In the data rows, 128 means zero.
Some points, each followed by its number:
[144, 173, 177, 93, 171, 145, 173, 173, 79, 146, 173, 180, 172, 76, 72, 75, 163, 166, 74, 133, 172, 181, 157, 120, 169, 159, 77, 99, 175, 105, 81, 103, 162, 185, 151, 169, 94, 90, 85, 167, 98, 186, 109, 91, 167, 177, 66, 170, 103, 178, 176, 81, 145, 158, 89, 87, 141, 99, 80] 0
[154, 169, 169, 109, 168, 139, 95, 104, 95, 170, 173, 178, 170, 105, 83, 82, 114, 165, 139, 173, 159, 175, 157, 167, 166, 146, 86, 95, 172, 167, 109, 172, 158, 172, 128, 161, 119, 98, 86, 128, 144, 176, 103, 148, 142, 164, 78, 171, 137, 170, 166, 99, 128, 170, 168, 137, 168, 156, 97] 1
[160, 159, 94, 156, 142, 87, 139, 84, 157, 113, 99, 87, 109, 103, 157, 135, 160, 116, 161, 157, 113, 93, 100, 96, 107, 102, 160, 96, 109, 157, 152, 153, 151, 138, 136, 112, 108, 139, 118, 100, 161, 90, 145, 99, 85, 99, 164, 112, 161, 92, 90, 95, 163, 148, 158, 163, 141, 159, 98] 2
[170, 130, 161, 140, 158, 109, 111, 168, 101, 149, 110, 146, 146, 174, 158, 103, 83, 141, 85, 96, 170, 164, 167, 170, 104, 167, 165, 175, 88, 111, 96, 160, 114, 88, 88, 108, 176, 105, 87, 142, 86, 86, 89, 101, 157, 95, 106, 128, 78, 85, 157, 161, 78, 82, 127, 75, 86, 107, 161] 3
[88, 91, 77, 152, 112, 76, 93, 85, 85, 93, 96, 81, 94, 105, 169, 93, 78, 88, 76, 129, 174, 117, 111, 175, 101, 157, 169, 177, 160, 170, 104, 180, 66, 94, 129, 92, 162, 98, 87, 158, 98, 95, 88, 86, 83, 92, 160, 173, 87, 78, 88, 80, 74, 87, 87, 85, 83, 109, 97] 4
[164, 130, 159, 133, 153, 152, 88, 157, 149, 148, 109, 99, 108, 155, 102, 106, 116, 167, 134, 96, 159, 165, 155, 132, 94, 156, 138, 152, 94, 95, 93, 95, 158, 100, 134, 95, 162, 104, 124, 128, 149, 109, 157, 143, 107, 88, 90, 98, 104, 157, 147, 174, 100, 150, 116, 89, 127, 92, 85] 5
[101, 91, 87, 109, 155, 71, 72, 80, 94, 150, 98, 99, 105, 125, 167, 79, 78, 164, 77, 167, 174, 110, 101, 180, 105, 130, 116, 174, 93, 178, 83, 184, 83, 168, 126, 105, 174, 92, 82, 174, 132, 171, 145, 99, 83, 77, 75, 175, 154, 159, 128, 111, 99, 148, 159, 67, 156, 173, 106] 6
[111, 96, 87, 104, 128, 98, 90, 103, 146, 151, 113, 102, 96, 162, 168, 166, 90, 94, 157, 94, 89, 86, 94, 98, 100, 136, 126, 94, 98, 123, 115, 155, 161, 90, 154, 129, 164, 97, 107, 94, 169, 90, 143, 115, 155, 99, 168, 140, 162, 103, 89, 176, 147, 157, 166, 143, 164, 168, 155] 7
[92, 92, 85, 127, 92, 97, 94, 89, 89, 155, 100, 97, 89, 159, 146, 170, 95, 104, 128, 87, 88, 87, 163, 158, 94, 100, 123, 94, 91, 164, 174, 170, 165, 155, 169, 152, 92, 135, 129, 101, 160, 114, 159, 168, 99, 92, 151, 137, 165, 156, 106, 164, 113, 165, 155, 165, 166, 161, 105] 8
[153, 161, 105, 97, 145, 156, 143, 157, 150, 152, 152, 116, 137, 102, 112, 159, 157, 130, 146, 136, 93, 100, 112, 120, 135, 106, 100, 94, 161, 155, 156, 101, 168, 165, 157, 153, 156, 150, 117, 102, 124, 166, 112, 92, 151, 160, 86, 152, 164, 165, 157, 166, 156, 158, 146, 158, 160, 154, 149] 9
[116, 137, 93, 166, 95, 81, 156, 89, 83, 153, 168, 161, 96, 82, 93, 86, 167, 115, 100, 98, 160, 147, 157, 169, 95, 95, 160, 139, 152, 167, 157, 165, 155, 175, 167, 150, 94, 137, 105, 150, 117, 153, 156, 145, 90, 102, 92, 91, 167, 150, 108, 87, 135, 90, 158, 160, 83, 130, 159] 10
[102, 103, 157, 102, 156, 158, 119, 123, 97, 153, 154, 167, 160, 169, 114, 158, 93, 114, 161, 142, 94, 114, 158, 152, 103, 103, 165, 107, 169, 162, 177, 162, 154, 156, 120, 123, 96, 101, 146, 97, 156, 158, 150, 156, 163, 122, 93, 113, 160, 159, 161, 173, 162, 167, 154, 148, 155, 169, 166] 11
[116, 97, 155, 93, 162, 154, 84, 161, 85, 159, 114, 123, 163, 164, 90, 95, 152, 170, 159, 140, 114, 119, 95, 122, 126, 163, 86, 105, 146, 121, 121, 165, 165, 126, 140, 94, 165, 119, 107, 176, 89, 127, 144, 160, 166, 141, 114, 170, 109, 120, 97, 95, 145, 158, 151, 95, 156, 167, 144] 12
[88, 98, 87, 162, 84, 85, 149, 88, 94, 97, 115, 100, 90, 99, 132, 167, 114, 104, 149, 117, 95, 95, 167, 107, 97, 130, 162, 102, 118, 168, 170, 115, 98, 104, 108, 109, 106, 140, 166, 102, 136, 90, 141, 159, 129, 102, 146, 104, 163, 97, 89, 97, 156, 96, 88, 157, 77, 111, 164] 13
[89, 176, 167, 162, 169, 152, 179, 92, 83, 105, 175, 167, 150, 75, 78, 78, 172, 120, 77, 133, 164, 175, 102, 91, 102, 84, 83, 83, 168, 83, 79, 84, 154, 184, 156, 175, 85, 93, 115, 102, 151, 184, 122, 97, 110, 173, 71, 156, 166, 175, 179, 84, 168, 157, 135, 165, 87, 89, 80] 14
[92, 91, 163, 158, 145, 101, 151, 95, 91, 106, 141, 117, 117, 90, 103, 107, 110, 92, 140, 121, 124, 90, 107, 98, 95, 148, 137, 98, 142, 103, 89, 90, 106, 160, 161, 132, 93, 147, 113, 93, 166, 167, 151, 127, 94, 109, 148, 150, 165, 164, 108, 130, 164, 156, 111, 159, 99, 101, 86] 15
[116, 116, 89, 108, 151, 83, 86, 98, 90, 154, 173, 154, 125, 89, 92, 90, 153, 171, 85, 102, 161, 156, 161, 117, 153, 106, 91, 108, 163, 150, 92, 170, 152, 169, 168, 130, 145, 107, 91, 134, 155, 170, 137, 144, 90, 152, 88, 163, 151, 159, 159, 121, 141, 151, 163, 104, 161, 163, 145] 16
Which two points above are nearest to each new point? Their numbers follow each, nearest first.
[165, 107, 134, 99, 113, 154, 89, 140, 113, 95, 88, 144, 151, 164, 121, 113, 136, 161, 158, 114, 97, 97, 93, 102, 143, 162, 103, 98, 95, 108, 138, 108, 166, 152, 102, 96, 167, 101, 153, 169, 148, 154, 159, 158, 140, 97, 155, 153, 159, 157, 94, 91, 157, 154, 130, 83, 159, 97, 112] 12 5
[173, 167, 174, 92, 159, 175, 144, 177, 157, 101, 100, 141, 160, 154, 132, 155, 128, 114, 145, 105, 101, 161, 162, 85, 94, 174, 156, 148, 82, 80, 137, 82, 157, 86, 118, 101, 137, 107, 150, 142, 96, 95, 92, 166, 172, 168, 147, 95, 76, 89, 111, 167, 144, 100, 94, 89, 102, 79, 84] 5 3
[102, 93, 87, 100, 134, 78, 85, 90, 82, 156, 151, 117, 97, 117, 141, 90, 93, 161, 85, 158, 145, 111, 100, 175, 102, 99, 92, 158, 108, 176, 148, 181, 153, 170, 140, 100, 169, 95, 81, 168, 94, 160, 153, 166, 97, 89, 81, 164, 125, 160, 157, 105, 143, 157, 163, 81, 107, 170, 154] 6 16
[96, 162, 109, 157, 96, 78, 109, 100, 138, 164, 166, 157, 130, 84, 95, 83, 143, 157, 85, 177, 172, 147, 111, 135, 121, 91, 120, 171, 155, 156, 88, 169, 96, 161, 96, 154, 144, 94, 82, 152, 86, 167, 111, 98, 97, 150, 85, 165, 103, 162, 158, 87, 156, 151, 150, 88, 116, 153, 94] 16 1
[109, 168, 166, 162, 156, 160, 174, 171, 89, 85, 93, 111, 157, 113, 94, 139, 152, 99, 82, 94, 165, 166, 167, 169, 129, 171, 156, 169, 100, 91, 110, 83, 87, 83, 90, 105, 104, 163, 156, 103, 98, 97, 86, 77, 156, 166, 99, 88, 82, 79, 137, 156, 81, 77, 83, 150, 78, 104, 147] 3 5
[165, 137, 89, 180, 82, 95, 170, 148, 173, 94, 94, 96, 83, 157, 176, 178, 139, 87, 129, 96, 95, 100, 171, 146, 99, 161, 179, 169, 89, 155, 157, 91, 78, 79, 107, 92, 144, 177, 168, 100, 105, 80, 94, 80, 82, 96, 173, 87, 83, 72, 79, 159, 75, 70, 77, 166, 86, 97, 140] 13 2
[170, 168, 173, 160, 160, 168, 167, 173, 158, 140, 95, 179, 162, 152, 112, 116, 154, 151, 94, 111, 158, 170, 145, 120, 133, 172, 148, 173, 161, 91, 143, 94, 90, 90, 96, 94, 165, 98, 171, 170, 92, 151, 84, 95, 156, 162, 103, 162, 83, 88, 153, 114, 80, 86, 79, 86, 95, 89, 131] 3 5
[157, 132, 99, 130, 82, 166, 165, 109, 152, 87, 98, 91, 133, 156, 167, 176, 149, 131, 170, 98, 99, 105, 97, 86, 109, 164, 168, 94, 101, 92, 156, 89, 157, 85, 95, 147, 142, 160, 169, 92, 163, 98, 157, 166, 159, 143, 165, 98, 157, 95, 88, 103, 144, 94, 86, 161, 112, 108, 142] 13 2
[173, 182, 172, 185, 132, 159, 178, 177, 148, 82, 168, 183, 89, 82, 119, 152, 169, 91, 87, 138, 173, 175, 173, 170, 154, 98, 166, 176, 152, 90, 84, 81, 80, 97, 92, 100, 114, 168, 173, 132, 80, 89, 74, 77, 84, 161, 145, 165, 74, 71, 162, 169, 79, 77, 74, 146, 72, 82, 155] 3 5
[116, 101, 88, 155, 99, 86, 106, 84, 166, 163, 165, 111, 94, 98, 158, 92, 157, 152, 163, 166, 160, 117, 116, 99, 132, 117, 152, 93, 155, 162, 126, 127, 152, 169, 167, 163, 96, 161, 115, 95, 149, 149, 120, 113, 92, 116, 150, 159, 170, 127, 117, 135, 156, 127, 159, 169, 155, 165, 157] 2 9
[123, 108, 110, 106, 165, 87, 76, 98, 108, 147, 98, 89, 90, 166, 148, 99, 79, 172, 89, 164, 166, 167, 165, 166, 93, 123, 92, 163, 81, 157, 82, 170, 90, 125, 114, 94, 176, 93, 83, 166, 103, 116, 98, 137, 101, 90, 89, 148, 85, 90, 97, 90, 88, 101, 156, 74, 117, 109, 87] 6 3
[173, 176, 177, 177, 158, 156, 164, 182, 96, 138, 165, 172, 104, 85, 82, 106, 103, 113, 96, 157, 174, 173, 169, 176, 154, 104, 166, 167, 104, 89, 85, 96, 88, 101, 92, 87, 163, 165, 124, 168, 89, 128, 77, 83, 158, 167, 89, 165, 68, 77, 151, 165, 81, 82, 77, 85, 73, 90, 156] 3 5
[156, 91, 90, 102, 120, 76, 74, 135, 111, 146, 131, 94, 97, 179, 169, 91, 74, 134, 94, 171, 162, 95, 118, 171, 155, 152, 90, 171, 88, 176, 152, 184, 89, 93, 91, 91, 180, 85, 90, 175, 96, 91, 106, 133, 128, 80, 113, 174, 105, 100, 96, 95, 85, 97, 157, 67, 167, 169, 163] 6 4
[86, 95, 78, 166, 96, 72, 87, 75, 107, 144, 173, 159, 86, 89, 145, 135, 98, 104, 95, 167, 167, 162, 150, 160, 88, 87, 96, 174, 97, 163, 173, 185, 152, 177, 175, 157, 94, 141, 160, 167, 134, 174, 152, 158, 79, 78, 81, 96, 163, 170, 165, 108, 85, 88, 142, 159, 137, 170, 170] 10 8
[167, 167, 171, 137, 163, 166, 162, 176, 91, 80, 118, 162, 168, 171, 113, 112, 86, 111, 93, 88, 98, 171, 144, 151, 170, 135, 167, 181, 133, 102, 102, 100, 79, 87, 101, 91, 158, 149, 160, 170, 85, 92, 128, 142, 167, 167, 104, 159, 78, 90, 102, 87, 76, 81, 81, 72, 95, 85, 92] 3 5
[107, 99, 79, 164, 156, 91, 148, 94, 177, 155, 128, 93, 87, 104, 166, 137, 158, 118, 116, 158, 95, 101, 155, 103, 124, 91, 163, 155, 155, 108, 116, 99, 82, 128, 122, 163, 92, 109, 148, 89, 108, 88, 141, 85, 83, 79, 129, 110, 92, 154, 142, 170, 155, 91, 147, 164, 164, 169, 151] 2 13
[148, 164, 93, 173, 89, 125, 171, 100, 151, 87, 152, 91, 92, 96, 146, 108, 85, 83, 92, 132, 161, 157, 164, 168, 104, 96, 172, 171, 104, 115, 97, 149, 73, 103, 106, 87, 140, 170, 167, 139, 133, 107, 86, 81, 91, 154, 162, 142, 77, 83, 80, 82, 77, 75, 75, 151, 78, 118, 121] 4 13
[90, 88, 79, 119, 98, 79, 82, 91, 93, 152, 155, 96, 125, 133, 144, 90, 78, 95, 93, 160, 159, 100, 165, 173, 90, 95, 124, 163, 128, 179, 165, 180, 94, 162, 164, 94, 165, 97, 86, 110, 92, 154, 154, 136, 95, 89, 100, 115, 90, 163, 140, 106, 100, 151, 130, 80, 99, 167, 160] 6 10
[172, 157, 166, 111, 143, 162, 151, 114, 123, 87, 88, 92, 149, 155, 103, 113, 130, 116, 164, 101, 116, 161, 110, 96, 104, 144, 161, 155, 85, 82, 91, 84, 122, 102, 96, 127, 115, 99, 103, 100, 158, 100, 133, 110, 161, 127, 139, 90, 80, 85, 86, 155, 89, 93, 110, 142, 86, 85, 106] 5 3
[105, 158, 158, 90, 148, 163, 156, 164, 151, 155, 115, 171, 164, 168, 104, 121, 163, 176, 167, 165, 103, 160, 101, 88, 168, 148, 87, 87, 171, 157, 157, 94, 161, 116, 93, 113, 143, 164, 144, 113, 149, 163, 144, 103, 147, 159, 117, 95, 158, 157, 151, 89, 165, 163, 130, 152, 148, 114, 156] 9 12
[129, 150, 167, 106, 159, 167, 170, 165, 149, 156, 153, 160, 156, 99, 90, 154, 159, 169, 156, 115, 101, 151, 132, 93, 158, 170, 94, 99, 162, 89, 138, 87, 151, 160, 109, 148, 100, 166, 164, 122, 93, 174, 139, 145, 141, 168, 93, 96, 163, 162, 166, 114, 137, 95, 90, 149, 157, 106, 104] 9 0
[93, 101, 84, 128, 155, 82, 156, 89, 142, 149, 161, 97, 97, 94, 133, 99, 158, 98, 92, 99, 169, 120, 94, 120, 120, 88, 99, 89, 145, 132, 88, 111, 103, 166, 153, 105, 90, 118, 135, 89, 153, 153, 103, 84, 96, 107, 141, 164, 166, 141, 100, 93, 164, 118, 148, 165, 142, 156, 115] 15 2
